In the rows, 128 means zero.
Rotation paths and how fast each direction turns (deg/step):
Each turn is a multiple of 5 degrees from 10 to 175, or 0.
Each row of a path follows its step; steps can be skipped.
Rotation 1:
step 1: [131 132 116 132 132 123 131 131 132 139 124 125 119 132 127 126 124 127
 133 126 119 145 133 128 130 133 117 133 138 124 131 135 118 130 138 118]
step 5: [146 131 130 132 129 133 122 130 117 129 128 118 130 130 132 139 123 135
 127 135 121 137 123 130 121 124 129 124 135 143 133 130 127 135 126 122]
step 8: [140 131 118 134 122 131 135 124 119 138 129 122 128 124 124 132 122 138
 134 129 126 142 132 142 124 136 122 125 136 127 125 128 125 130 138 122]
step 9: [127 135 122 126 134 131 126 124 129 138 136 125 121 132 122 142 131 131
 122 129 122 142 134 119 127 118 126 129 134 119 114 137 125 127 127 124]
step 10: [142 135 131 127 129 125 130 129 131 126 120 125 128 139 126 128 119 127
 128 132 114 138 121 128 122 130 118 137 148 124 125 125 128 129 126 121]
step 12: [133 135 125 127 139 131 125 137 125 139 123 129 125 133 129 139 128 130
 120 137 110 137 123 129 135 120 130 119 131 131 133 132 131 135 127 120]
step 13: [140 127 139 136 120 119 128 124 121 129 127 120 126 125 132 135 119 129
 130 136 120 136 122 121 133 135 132 119 142 122 122 129 127 129 138 125]
step 15: [141 135 118 127 122 128 122 136 131 135 118 116 125 127 130 130 129 141
 122 125 116 140 127 136 133 129 128 129 133 126 122 129 120 125 135 123]
step 19: [136 131 119 126 140 131 129 118 122 130 129 129 126 133 123 135 118 124
 122 141 122 138 123 122 125 130 125 125 139 133 131 130 122 140 129 117]
Speeds:
[132 129 132 127 121 130 131 129 128 125 129 125 129 128 129 129 128 130
 129 128 126 129 130 130 128 130 130 130 129 129 130 124 132 128 128 130]	140
[128 129 126 129 128 130 128 132 129 126 129 131 134 126 125 122 125 129
 126 127 127 129 124 128 128 129 128 128 128 126 126 125 127 127 129 132]	100
[124 130 131 127 126 129 132 128 124 134 132 130 129 128 129 128 128 126
 126 129 127 125 126 131 130 131 128 126 129 125 129 129 127 129 130 126]	70
[130 128 127 130 127 132 128 133 128 130 131 127 129 125 127 125 128 128
 131 128 128 127 131 131 126 125 127 128 126 130 132 131 125 124 129 125]	110
[125 129 126 128 126 127 128 129 128 130 130 127 126 128 126 132 123 128
 127 130 127 127 127 127 127 129 128 128 127 129 132 128 127 123 121 132]	155
Rotation 2:
step 0: [133 122 129 123 137 126 130 130 135 125 133 128 133 137 118 127 121 129
 141 122 128 131 148 131 126 136 125 119 131 120 134 128 128 127 134 121]
step 2: [130 131 128 122 133 127 126 130 119 137 127 121 125 126 127 131 126 116
 133 121 138 133 129 131 136 112 127 112 135 120 132 122 134 130 133 130]
step 3: [118 131 130 132 135 132 139 132 130 134 128 140 131 141 130 140 129 123
 119 120 137 137 129 130 120 136 131 129 122 123 127 123 125 128 127 124]
step 7: [133 116 135 122 141 126 133 127 119 134 128 130 123 119 136 125 125 126
 127 127 121 131 135 131 130 118 119 126 137 132 129 123 134 125 141 136]
step 8: [127 136 127 134 135 126 133 127 128 129 124 132 129 123 122 137 128 129
 135 124 138 137 132 143 125 133 133 119 125 113 137 126 124 122 134 134]
step 9: [126 125 130 128 138 122 133 141 132 135 130 135 123 129 126 138 119 115
 122 129 128 135 120 123 133 126 123 134 124 135 141 131 134 127 129 120]
step 14: [125 133 129 133 134 130 118 123 118 125 129 134 116 123 125 140 121 124
 132 125 124 142 125 128 136 133 128 121 125 129 140 131 140 125 132 126]
step 17: [132 122 128 127 125 127 140 130 131 133 143 127 136 125 130 133 123 119
 125 130 121 133 133 117 129 117 127 121 123 122 135 128 140 117 130 127]
step 19: [121 125 130 138 140 122 124 121 124 127 138 130 123 132 135 135 125 135
 131 129 122 135 125 128 126 114 122 123 133 132 144 123 125 131 130 124]
Speeds:
[129 127 127 127 128 128 125 128 130 126 133 127 132 132 131 130 127 134
 125 128 126 127 128 126 126 126 129 130 127 125 127 128 131 128 126 129]	55
[127 124 129 128 125 131 125 127 128 127 130 128 124 128 126 129 130 129
 126 126 130 127 128 129 128 127 128 127 134 129 131 131 129 134 127 127]	80
[129 130 128 131 125 126 128 126 124 130 128 128 127 123 129 129 131 129
 130 130 127 130 129 126 127 126 128 125 128 126 129 129 129 128 124 134]	120
[126 127 126 129 131 126 127 131 127 126 123 131 126 130 129 128 125 128
 125 129 128 129 126 125 130 131 130 127 130 125 130 131 126 127 123 129]	65
[133 129 126 129 128 128 125 123 129 127 124 127 128 131 128 126 129 129
 126 125 127 131 129 130 127 124 131 127 129 127 132 125 124 127 128 126]	130
Rotation 3:
step 4: [126 132 131 124 131 126 136 119 125 135 124 117 124 126 117 123 122 124
 119 126 128 131 121 127 111 120 123 126 130 133 131 130 137 133 132 115]
step 7: [129 137 125 127 134 118 123 140 126 133 132 124 123 122 133 127 121 147
 134 133 136 128 140 126 132 124 119 122 137 125 127 129 126 131 132 134]
step 8: [134 128 125 128 137 134 134 134 125 123 128 125 131 117 135 125 127 146
 138 125 124 138 132 135 123 114 126 128 127 128 124 130 126 136 140 124]
step 10: [123 127 129 123 126 123 139 122 124 131 125 119 137 127 142 128 128 124
 125 130 125 143 130 138 127 124 142 134 123 128 124 135 122 134 137 121]
step 11: [128 125 134 129 131 120 134 128 128 144 110 119 126 132 138 133 125 122
 114 135 132 134 130 127 136 127 135 126 132 124 130 131 130 131 132 132]
step 12: [132 133 128 139 137 128 140 126 136 123 126 115 126 134 141 133 133 119
 113 132 129 132 131 136 126 126 122 125 124 125 131 131 121 123 134 128]
step 15: [127 127 124 123 140 135 127 130 128 139 122 120 126 120 112 134 131 128
 131 131 133 121 127 126 118 133 130 135 140 133 124 129 129 137 140 127]
step 17: [121 130 133 124 137 120 138 121 135 132 129 124 131 131 119 139 122 137
 135 129 139 124 128 126 130 120 142 132 135 134 122 131 125 122 133 134]
step 18: [132 137 144 128 133 116 133 130 124 123 132 125 126 137 130 133 122 136
 133 132 135 137 131 137 120 119 135 121 138 127 132 123 126 124 125 134]
Speeds:
[131 129 131 129 128 127 124 128 123 131 128 132 127 130 128 126 125 126
 125 130 128 130 130 127 126 128 125 127 132 127 128 129 129 128 125 131]	160
Rotation 4:
step 1: [126 121 136 127 133 132 138 134 140 122 121 127 138 130 126 126 118 123
 135 130 124 125 128 117 133 127 135 125 135 113 141 129 138 136 131 123]
step 2: [134 132 121 130 123 136 134 132 127 129 140 133 131 122 127 122 108 118
 134 134 126 125 124 124 123 122 130 139 128 123 141 121 128 131 125 138]
step 5: [120 136 121 117 137 135 121 125 130 135 128 132 125 130 124 133 124 117
 120 138 140 124 130 129 123 139 135 136 116 127 130 123 120 131 136 133]
step 7: [134 133 115 123 131 131 115 125 129 124 136 130 132 132 119 122 133 125
 134 129 143 117 126 128 120 124 144 136 125 132 131 131 129 124 138 133]
step 9: [137 117 115 139 119 130 124 127 134 127 137 136 128 134 123 129 132 131
 137 130 126 122 120 117 118 122 137 123 131 127 133 127 132 116 134 132]
step 14: [116 128 122 137 125 135 125 124 124 125 128 126 127 129 123 131 149 117
 133 124 129 125 120 129 129 118 126 120 122 139 137 135 123 132 138 133]
step 16: [131 133 118 134 136 127 130 133 125 128 134 137 118 135 124 129 129 123
 129 124 121 133 125 132 128 115 118 113 127 139 136 132 129 126 144 123]
step 18: [135 133 130 135 135 122 135 131 124 128 134 142 122 128 133 117 120 129
 132 130 122 134 131 129 123 113 114 137 118 133 131 122 131 121 131 121]
step 20: [123 127 134 125 120 119 140 122 126 121 136 130 120 133 141 115 134 127
 130 131 127 134 126 131 122 127 125 141 117 126 132 120 132 128 118 119]
Speeds:
[126 127 130 125 125 125 130 128 127 122 130 128 128 125 127 129 127 130
 126 132 129 129 129 125 130 125 126 127 127 126 125 126 132 127 130 129]	155
[128 125 127 125 127 132 127 127 131 130 130 128 130 126 126 126 124 126
 128 127 131 125 131 124 129 132 128 127 131 128 129 125 128 128 130 130]	10
[126 128 127 126 121 129 125 128 127 128 130 127 130 127 127 126 129 129
 129 126 126 129 127 131 126 127 132 131 127 125 129 129 133 128 127 130]	140
[128 131 124 129 128 129 128 129 126 128 131 126 129 126 132 131 127 128
 130 125 130 127 127 126 124 123 128 125 127 128 125 124 126 129 130 128]	155
Rotation 5:
step 0: [115 126 129 115 126 119 125 134 132 126 129 131 138 129 132 123 130 137
 124 120 137 132 130 128 117 133 118 127 127 125 136 129 122 118 131 125]
step 1: [123 132 124 122 130 120 120 132 126 115 128 123 133 131 117 128 122 130
 128 131 140 123 125 131 126 120 128 136 138 114 122 120 129 130 123 128]
step 2: [116 121 129 128 124 116 130 135 135 132 123 129 128 125 125 118 114 139
 114 130 129 129 129 128 131 129 122 132 138 134 125 127 125 125 130 124]
step 4: [127 134 129 119 129 115 129 128 132 130 119 119 134 127 117 127 119 143
 124 134 124 122 119 135 128 131 129 129 130 118 124 125 123 123 128 134]
step 9: [127 128 126 117 131 122 124 128 129 119 118 120 127 120 131 127 124 128
 128 142 137 125 128 135 128 116 132 118 124 120 130 124 129 118 131 135]
step 13: [113 121 133 126 121 129 129 126 134 127 124 134 130 122 135 115 122 136
 118 131 127 131 130 137 123 124 129 125 127 133 124 114 129 129 136 125]
step 17: [115 133 128 122 126 119 125 129 123 117 129 127 139 126 124 121 126 125
 122 137 128 125 136 134 132 132 126 122 127 113 126 125 140 130 124 129]
step 18: [121 119 124 125 137 124 130 131 124 124 123 134 135 128 122 109 117 129
 124 130 132 131 120 136 138 129 134 131 132 136 127 123 120 131 129 130]
step 19: [125 123 129 116 127 126 125 133 125 117 137 137 133 127 127 124 125 140
 130 134 121 132 136 136 129 141 124 124 131 123 127 130 128 122 130 116]
Speeds:
[126 128 128 125 133 127 125 124 129 126 130 127 128 126 127 131 129 127
 125 129 127 128 125 126 130 125 128 129 124 127 129 128 126 130 123 129]	130
[129 126 128 129 127 129 128 129 130 125 124 129 127 124 128 126 127 125
 127 134 130 130 128 126 131 129 127 132 130 131 128 131 129 130 126 124]	90
[128 125 132 126 128 127 127 127 129 130 130 131 123 127 126 129 123 127
 126 126 123 128 130 130 125 129 130 131 129 130 130 126 128 129 129 125]	130
[126 124 130 129 130 131 130 125 130 127 130 132 132 129 132 128 128 129
 127 125 129 129 124 128 127 127 128 129 129 129 125 131 129 125 129 125]	135
[132 125 128 125 129 125 128 127 124 124 129 129 126 126 130 127 128 126
 128 123 132 124 130 125 129 128 130 126 130 131 128 130 125 127 129 128]	160
[124 129 131 128 126 128 126 129 130 129 130 131 133 127 124 127 127 126
 130 126 132 129 129 127 129 129 130 124 128 129 129 126 127 132 126 125]	20
Rotation 6:
step 0: [122 125 121 113 121 123 129 134 131 141 128 134 133 135 130 124 133 119
 112 127 119 132 123 122 118 120 132 127 123 130 139 123 132 123 119 131]
step 2: [129 128 115 144 120 126 134 118 123 123 127 116 131 123 134 121 135 125
 129 133 130 129 127 140 125 128 130 133 121 115 129 132 130 121 138 139]
step 3: [130 125 128 121 116 124 123 122 131 140 131 125 131 132 133 125 125 112
 125 108 123 121 131 122 128 125 121 118 134 133 130 129 116 120 126 130]
step 6: [124 136 135 119 121 138 122 130 131 124 133 130 128 131 132 120 123 124
 127 123 124 119 124 136 127 111 124 116 135 128 131 143 127 134 118 139]
step 9: [131 144 132 126 117 122 126 135 133 137 127 128 131 130 131 126 120 129
 124 118 121 125 120 138 128 133 126 118 116 134 128 128 139 143 125 135]
step 13: [126 125 121 128 136 139 129 132 127 127 123 132 134 123 119 133 112 120
 127 122 117 127 135 119 131 134 118 126 128 133 136 118 116 119 134 138]
step 14: [122 123 129 132 135 134 126 135 126 140 139 113 138 129 122 129 136 132
 133 141 129 135 133 133 125 117 133 128 135 135 120 128 120 131 136 118]
step 15: [128 136 138 134 134 123 126 118 123 131 119 133 132 122 134 133 123 124
 133 130 136 119 131 146 146 128 125 124 129 129 123 136 132 125 116 128]
step 17: [127 121 141 131 131 124 126 146 140 121 133 127 140 129 121 131 136 131
 123 131 124 124 131 122 127 130 137 125 130 132 121 130 129 124 125 109]
Speeds:
[124 128 128 129 128 130 127 128 125 125 126 128 129 128 124 129 130 128
 126 127 127 126 128 131 124 125 132 130 124 130 131 131 130 124 127 129]	175
[131 127 125 126 129 125 129 126 127 125 128 126 129 132 127 126 126 132
 129 131 127 129 130 127 131 127 134 126 129 132 128 127 127 127 128 125]	110
[126 125 130 125 125 128 126 126 133 129 128 125 128 133 127 131 129 128
 125 131 127 131 128 129 126 128 127 126 125 129 126 132 124 127 129 129]	130
[127 131 129 131 125 127 130 125 123 129 127 126 128 128 127 127 127 132
 130 131 127 128 123 129 129 130 125 130 127 126 127 131 126 127 126 124]	110
[127 127 127 129 130 127 130 127 127 130 124 134 129 128 130 129 130 125
 126 130 126 127 126 128 129 130 132 125 128 124 124 128 126 124 127 127]	145
